Small tables with named rows and columns. After each table, cells are looked up by row and column.

ditet:
,kere,dun,bapag,sefa
fid,-7.590,-4.102,2.432,-1.110
bol,-0.432,4.182,-3.422,-7.333
gop,-2.731,1.323,-5.557,-5.294
fizegeg,4.018,-1.408,-5.879,-4.120
vel,6.178,-8.395,-0.900,1.999
les,-2.547,1.261,-4.960,-7.980
soduma,2.234,-5.995,-6.924,-5.872

les, dun: 1.261
soduma, dun: -5.995
soduma, bapag: -6.924
les, sefa: -7.980
les, bapag: -4.960
vel, kere: 6.178
vel, bapag: -0.900
Row with the largest bapag: fid

dupu
|  | dov | zel | ziz | zolor | lunolik | disa | vitinor | levuvar |
|---|---|---|---|---|---|---|---|---|
| sizula | 143 | 121 | 146 | 75 | 119 | 117 | 117 | 127 |
| lerukef | 158 | 120 | 177 | 53 | 123 | 115 | 119 | 146 |
| puni | 157 | 120 | 173 | 55 | 123 | 115 | 119 | 144 |
| zonuson | 125 | 134 | 60 | 120 | 107 | 136 | 120 | 69 |
| dumib | 125 | 135 | 59 | 121 | 107 | 137 | 121 | 68 |
| tavovo | 125 | 135 | 58 | 121 | 107 | 137 | 121 | 67 |
| lus | 132 | 143 | 38 | 117 | 103 | 145 | 122 | 48 |
| surul | 60 | 103 | 159 | 241 | 152 | 109 | 133 | 192 |
| tisipe | 159 | 120 | 178 | 52 | 124 | 114 | 119 | 147 |
| kesin | 122 | 135 | 58 | 129 | 109 | 137 | 122 | 70 |
| durad | 125 | 136 | 55 | 124 | 107 | 138 | 121 | 65 |
| nisiteb | 79 | 108 | 144 | 201 | 141 | 112 | 128 | 167 |

zonuson, disa => 136
surul, zel => 103
sizula, dov => 143
lerukef, lunolik => 123
puni, levuvar => 144
surul, lunolik => 152
durad, levuvar => 65
sizula, levuvar => 127
sizula, zolor => 75
lerukef, ziz => 177
tavovo, vitinor => 121
sizula, ziz => 146
durad, disa => 138
dumib, zel => 135

Table dilit
cols = kuz, gef, gigo, laz, nak, zimebe, deku, pab, zimaka
bamovor: [49.00, 64.94, 55.85, 32.44, 65.78, 40.16, 47.21, 45.44, 58.60]
tik: [61.95, 28.43, 42.89, 64.11, 37.72, 47.94, 51.66, 49.55, 56.80]
nafo: [32.20, 41.73, 8.81, 48.56, 59.25, 80.69, 50.51, 39.14, 49.65]
tomu: [73.39, 67.94, 52.37, 30.60, 58.95, 14.60, 51.30, 60.89, 65.73]
ful: [31.33, 55.00, 45.28, 38.86, 45.19, 50.39, 42.57, 45.86, 30.54]
nel: [37.55, 78.18, 43.19, 19.32, 78.51, 48.07, 46.36, 43.04, 56.12]
vetul: [49.40, 50.09, 62.94, 46.18, 59.58, 48.12, 47.53, 40.25, 60.94]
bab: [33.64, 46.64, 13.97, 44.71, 61.90, 75.69, 50.06, 39.83, 51.10]
levol: [42.18, 34.70, 62.57, 59.04, 43.20, 56.55, 45.45, 38.26, 47.64]
fasev: [57.28, 21.57, 47.64, 69.66, 17.07, 41.99, 47.80, 54.01, 36.72]
tafam: [46.64, 56.36, 65.84, 40.26, 50.35, 36.80, 44.35, 46.38, 46.64]
bovosit: [44.30, 44.89, 64.12, 50.56, 56.47, 54.45, 46.51, 37.03, 57.27]
vafore: [65.63, 43.43, 43.31, 51.19, 48.09, 38.16, 52.08, 52.99, 61.87]

deku of bamovor is 47.21
zimaka of bovosit is 57.27
zimaka of bamovor is 58.60
laz of nel is 19.32
laz of bovosit is 50.56
zimaka of tomu is 65.73
zimebe of vetul is 48.12
kuz of tik is 61.95
gigo of fasev is 47.64
pab of tomu is 60.89
deku of bab is 50.06
gigo of nafo is 8.81
nak of levol is 43.20
gigo of tomu is 52.37

zetep:
	bes	povinuv	vov	gusarat	nopenuf	geb	maru	kapo	dut
vug	1.243	2.484	0.478	1.794	1.865	2.298	-0.494	1.353	1.359
kad	0.242	0.884	1.204	0.015	0.395	0.849	0.946	1.010	1.139
dozise	1.828	6.177	-0.145	3.705	3.799	4.592	-2.297	2.890	2.738
zamuk	0.447	-0.453	1.002	0.214	0.118	-0.170	1.165	-0.035	0.367
votimuz	0.314	-0.011	0.435	-0.462	0.702	-0.025	0.266	-0.036	0.312
lok	2.100	3.244	-0.152	5.161	-0.831	4.740	1.209	3.439	3.051
gupir	0.855	0.079	0.061	-0.007	4.211	-0.561	1.496	-2.830	-1.816
rul	-1.214	-3.509	2.141	-6.204	3.111	-5.087	0.003	-3.470	-2.460
sus	1.067	-0.277	0.314	1.700	1.735	0.033	0.067	0.125	-0.009
poner	2.152	-0.911	-0.633	3.428	2.960	-0.595	-1.037	-0.448	-0.712
kude	1.281	0.674	0.927	-0.123	1.565	1.118	0.318	1.285	-0.299
minomu	0.729	2.468	2.392	-1.080	0.388	-0.829	1.369	-0.851	-2.639
pof	4.527	2.418	2.413	-3.214	7.492	1.454	-1.467	6.238	-5.879

nopenuf of lok: -0.831
nopenuf of vug: 1.865
gusarat of poner: 3.428
bes of minomu: 0.729
nopenuf of kude: 1.565
gusarat of kude: -0.123

Table firif
,keke,fotuka
rifipe,123,133
rur,221,195
bemes,248,135
bav,73,84
gabavi,181,85
mifuz,78,49
lomuf,120,121
bitiz,130,192
zupi,137,50
rikubos,133,124
rosid,17,222
pabulu,217,100
fatuvu,151,168

mifuz, keke => 78
bitiz, keke => 130
zupi, fotuka => 50
bemes, keke => 248
fatuvu, keke => 151
fatuvu, fotuka => 168
lomuf, fotuka => 121
pabulu, keke => 217
Row with the largest fotuka: rosid

tuvo =
	lasi	diratu	rulituz
revala	10305	26921	51656
sizil	38987	55734	55361
sura	-38938	-55047	-69948
dokiga	23368	-27625	39083
zinideb	-66178	-5474	99404

rulituz of revala = 51656
diratu of dokiga = -27625
lasi of revala = 10305
lasi of sizil = 38987
diratu of zinideb = -5474
lasi of sura = -38938
rulituz of zinideb = 99404
rulituz of dokiga = 39083
diratu of revala = 26921
diratu of sura = -55047
lasi of dokiga = 23368
lasi of zinideb = -66178
rulituz of sizil = 55361
diratu of sizil = 55734

tukareb
|  | gito | muko | ridilat | vep |
|---|---|---|---|---|
| gak | 3.82 | 3.07 | 2.19 | 6.72 |
| lalab | 3.86 | 3.07 | 3.42 | 6.24 |
| gumuzar | 3.82 | 3.07 | 2.00 | 6.82 |
| pilel | 3.82 | 3.07 | 2.19 | 7.07 |
| zor | 4.05 | 3.27 | 3.40 | 6.02 |
| gorale | 3.82 | 1.86 | 0.36 | 6.72 |
| vedubol | 3.95 | 3.07 | 3.08 | 6.48 |
| nutogi | 3.82 | 3.07 | 2.19 | 6.72 |
| segovat | 3.82 | 3.07 | 2.82 | 6.24 |
| palatoz | 3.82 | 3.07 | 2.19 | 6.72 |
| zib | 3.82 | 0.68 | 2.19 | 6.72 |
| fav | 3.82 | 3.48 | 3.34 | 6.20 |
| kotan | 3.82 | 3.07 | 1.80 | 6.72 |
| vobimi | 3.82 | 2.69 | 2.19 | 9.72 |

muko of nutogi = 3.07
vep of gumuzar = 6.82
ridilat of kotan = 1.80
ridilat of palatoz = 2.19
vep of kotan = 6.72
ridilat of fav = 3.34
muko of kotan = 3.07
gito of gumuzar = 3.82
gito of kotan = 3.82
gito of vobimi = 3.82
gito of zib = 3.82
muko of segovat = 3.07
gito of gak = 3.82
gito of nutogi = 3.82
ridilat of nutogi = 2.19

zilobu
cols = gadu, las
vuga: [78409, -7848]
besalo: [-43161, -71302]
bekagev: [87783, -71749]
gapota: [-34071, -73824]
mefiz: [17655, 35359]
fug: [49261, -73418]

bekagev, gadu => 87783
bekagev, las => -71749
vuga, las => -7848
gapota, gadu => -34071
besalo, gadu => -43161
besalo, las => -71302
fug, las => -73418
fug, gadu => 49261

fure.tsv
	lusimuf	metimin	zinofal	botoga	nenumum	liref	sose	mup	dotivu
vas	231	811	430	449	217	286	782	256	180
vovamug	312	559	421	242	517	438	745	308	396
zifis	347	808	442	450	128	286	787	294	166
fanet	343	738	440	306	254	417	818	312	302
kot	343	534	642	285	680	370	466	153	299
lubimud	277	844	610	424	264	292	805	156	122

vas, zinofal -> 430
lubimud, lusimuf -> 277
lubimud, zinofal -> 610
vas, dotivu -> 180
kot, dotivu -> 299
kot, sose -> 466
fanet, mup -> 312
vovamug, lusimuf -> 312
lubimud, liref -> 292
lubimud, sose -> 805
lubimud, nenumum -> 264
vovamug, botoga -> 242
fanet, liref -> 417
zifis, sose -> 787
zifis, liref -> 286
vas, botoga -> 449
vovamug, nenumum -> 517
lubimud, mup -> 156

masob =
,vot,busi,nezole,tosip
roto,161,112,235,36
vokisu,167,233,67,148
tup,184,211,123,31
vavip,198,56,141,151
gol,64,102,62,71
doroti,135,83,99,212
zop,72,203,211,185

What is the nezole of zop in masob?
211
What is the tosip of vavip in masob?
151
What is the busi of roto in masob?
112
What is the nezole of doroti in masob?
99
What is the busi of doroti in masob?
83
What is the vot of gol in masob?
64
What is the nezole of gol in masob?
62
What is the busi of gol in masob?
102
What is the nezole of tup in masob?
123
What is the busi of vavip in masob?
56
What is the tosip of doroti in masob?
212
What is the nezole of vavip in masob?
141
What is the busi of zop in masob?
203
What is the nezole of roto in masob?
235
What is the vot of roto in masob?
161

